Look-ups in named tables: a row name and a column name give one cell, copied from the table.

babi =
        tav    tig   gogi
rapu    419   2170   3685
gad    6656  -6015  -7125
zaro   -617  -6334   -954
kuf   -3763  -4177   4023

What is the gogi of gad in babi?
-7125
What is the tav of gad in babi?
6656
What is the gogi of kuf in babi?
4023
What is the tig of zaro in babi?
-6334
What is the tig of kuf in babi?
-4177
What is the gogi of zaro in babi?
-954
What is the tig of rapu in babi?
2170
What is the tig of gad in babi?
-6015
What is the tav of kuf in babi?
-3763
What is the tav of rapu in babi?
419
What is the gogi of rapu in babi?
3685
What is the tav of zaro in babi?
-617

Table befele
,luvozat,bedu,sugadu
zubamib,150,54,143
dolit,152,120,195
tidu,152,107,201
kul,152,77,152
nur,147,123,200
pemuno,146,122,196
rasug,146,161,197
nifes,153,122,200
tem,151,63,155
vol,152,71,154
tadovef,151,81,146
pupegi,146,159,194

What is the sugadu of pemuno in befele? 196
What is the sugadu of tidu in befele? 201
What is the bedu of vol in befele? 71
What is the bedu of zubamib in befele? 54
What is the luvozat of pupegi in befele? 146
What is the bedu of dolit in befele? 120
What is the luvozat of tem in befele? 151
What is the luvozat of tadovef in befele? 151
What is the sugadu of kul in befele? 152
What is the luvozat of kul in befele? 152
What is the bedu of pemuno in befele? 122
What is the bedu of pupegi in befele? 159
What is the sugadu of rasug in befele? 197
What is the luvozat of tidu in befele? 152
What is the sugadu of nur in befele? 200
What is the bedu of nur in befele? 123
What is the luvozat of nifes in befele? 153
What is the luvozat of nur in befele? 147
What is the sugadu of nifes in befele? 200
Which row has the largest luvozat? nifes

zek
        pepul   fil  sirebu  sidige   gis  pibe  getiga
zor      64.4  47.5    41.0    38.3  58.9  32.7    57.7
reg      69.1  23.9    50.6    48.5  61.1  42.3    46.8
gak      46.0  37.4    68.5    52.0  57.4  64.9    54.0
dad      74.5  46.9    58.7    46.2  24.8  37.5    52.0
pes      57.3  86.7    48.1    58.4  46.5  46.7    56.8
teveku   55.5  44.8    55.2    55.0  24.4  42.7    49.5
sukobu   67.6  32.0    45.8    64.1  52.0  56.8    55.9
nuluv    66.7  55.6    53.3    46.4  17.0  52.3    53.7
kudure   50.4  78.5    50.3    67.6  60.7  34.6    49.8
ked      50.1  48.4    55.8    63.0  90.8  50.7    54.8
lisuto   34.2  93.6    49.3    54.3  47.3  60.3    52.0

What is the sidige of lisuto in zek?
54.3
What is the gis of pes in zek?
46.5
What is the gis of reg in zek?
61.1
What is the sidige of dad in zek?
46.2
What is the sirebu of dad in zek?
58.7
What is the pibe of lisuto in zek?
60.3
What is the sidige of ked in zek?
63.0
What is the sirebu of gak in zek?
68.5
What is the getiga of gak in zek?
54.0
What is the getiga of teveku in zek?
49.5
What is the pibe of reg in zek?
42.3
What is the getiga of lisuto in zek?
52.0
What is the sirebu of ked in zek?
55.8
What is the pibe of nuluv in zek?
52.3
What is the gis of gak in zek?
57.4
What is the getiga of kudure in zek?
49.8
Row with the largest getiga: zor

kalol =
         zani  tufe  rilof  rep
miv       189    71    117  132
pame      223    89    181  194
lekug      52   155     24   72
doloses   173   202    181  178

doloses, rilof -> 181
lekug, rilof -> 24
doloses, zani -> 173
lekug, tufe -> 155
miv, rilof -> 117
miv, rep -> 132
doloses, tufe -> 202
lekug, zani -> 52
doloses, rep -> 178
Which row has the largest rep? pame

duvibo =
	kemin	les	bok
rori	0.8	-0.9	0.9
peve	0.7	-1.0	0.8
mufon	0.6	-1.0	0.7
fikifut	0.8	0.7	0.7

mufon, les => -1.0
mufon, bok => 0.7
peve, kemin => 0.7
fikifut, kemin => 0.8
peve, bok => 0.8
fikifut, les => 0.7
rori, les => -0.9
peve, les => -1.0
rori, kemin => 0.8
rori, bok => 0.9
mufon, kemin => 0.6
fikifut, bok => 0.7

fomil
fields: kal, fezugez, momopem, rab, vekazo, totu, mopapin, pevipim, kap
far: [186, 198, 139, 179, 164, 188, 169, 175, 172]
seboman: [213, 205, 60, 161, 116, 193, 175, 156, 143]
mevuf: [205, 206, 77, 166, 127, 191, 171, 160, 148]

far, kap => 172
far, mopapin => 169
mevuf, vekazo => 127
far, vekazo => 164
mevuf, mopapin => 171
seboman, mopapin => 175
seboman, vekazo => 116
seboman, kal => 213
mevuf, momopem => 77
seboman, fezugez => 205

Table bok
	mun	rok	tedubo	kuve	kigose	monez	kol	kub
biri	207	178	184	114	175	117	56	148
tusofi	108	114	138	146	150	134	169	125
datisug	110	110	149	131	141	112	145	112
gevinop	116	114	113	136	122	136	155	130
zemok	136	123	111	138	127	145	149	140
dis	102	116	131	134	122	126	168	112
berin	129	121	131	151	143	141	152	146
pipagak	145	149	146	125	126	128	109	137
pibuz	122	130	149	146	151	132	149	132
luvemug	138	120	99	155	135	168	167	162

kigose of pibuz is 151
kub of luvemug is 162
rok of gevinop is 114
rok of pibuz is 130
monez of pipagak is 128
tedubo of tusofi is 138
tedubo of datisug is 149
monez of biri is 117
kuve of gevinop is 136

sufure:
columns: safo, vef, logi, kivi, bab, fut, bipakad, radul
vusu: [162, 105, 120, 93, 101, 74, 137, 79]
radosuf: [152, 105, 113, 95, 54, 82, 203, 129]
tepupas: [84, 120, 115, 125, 144, 118, 98, 138]
serogep: [123, 140, 149, 129, 112, 76, 121, 164]
vasut: [129, 92, 143, 158, 101, 151, 99, 116]
bamobib: [115, 144, 111, 94, 133, 94, 109, 114]
gebugi: [134, 97, 114, 99, 99, 112, 98, 113]
teb: [153, 123, 95, 102, 63, 104, 126, 129]
pimege: [133, 100, 154, 78, 65, 151, 50, 109]
gos: [58, 108, 30, 98, 154, 106, 184, 62]

What is the vef of gebugi in sufure?
97
What is the radul of serogep in sufure?
164
What is the logi of bamobib in sufure?
111
What is the kivi of vasut in sufure?
158
What is the fut of vasut in sufure?
151
What is the fut of gebugi in sufure?
112
What is the safo of teb in sufure?
153
What is the radul of tepupas in sufure?
138
What is the bab of gos in sufure?
154
What is the logi of tepupas in sufure?
115
What is the vef of serogep in sufure?
140
What is the radul of gebugi in sufure?
113
What is the safo of gebugi in sufure?
134
What is the kivi of teb in sufure?
102
What is the logi of serogep in sufure?
149

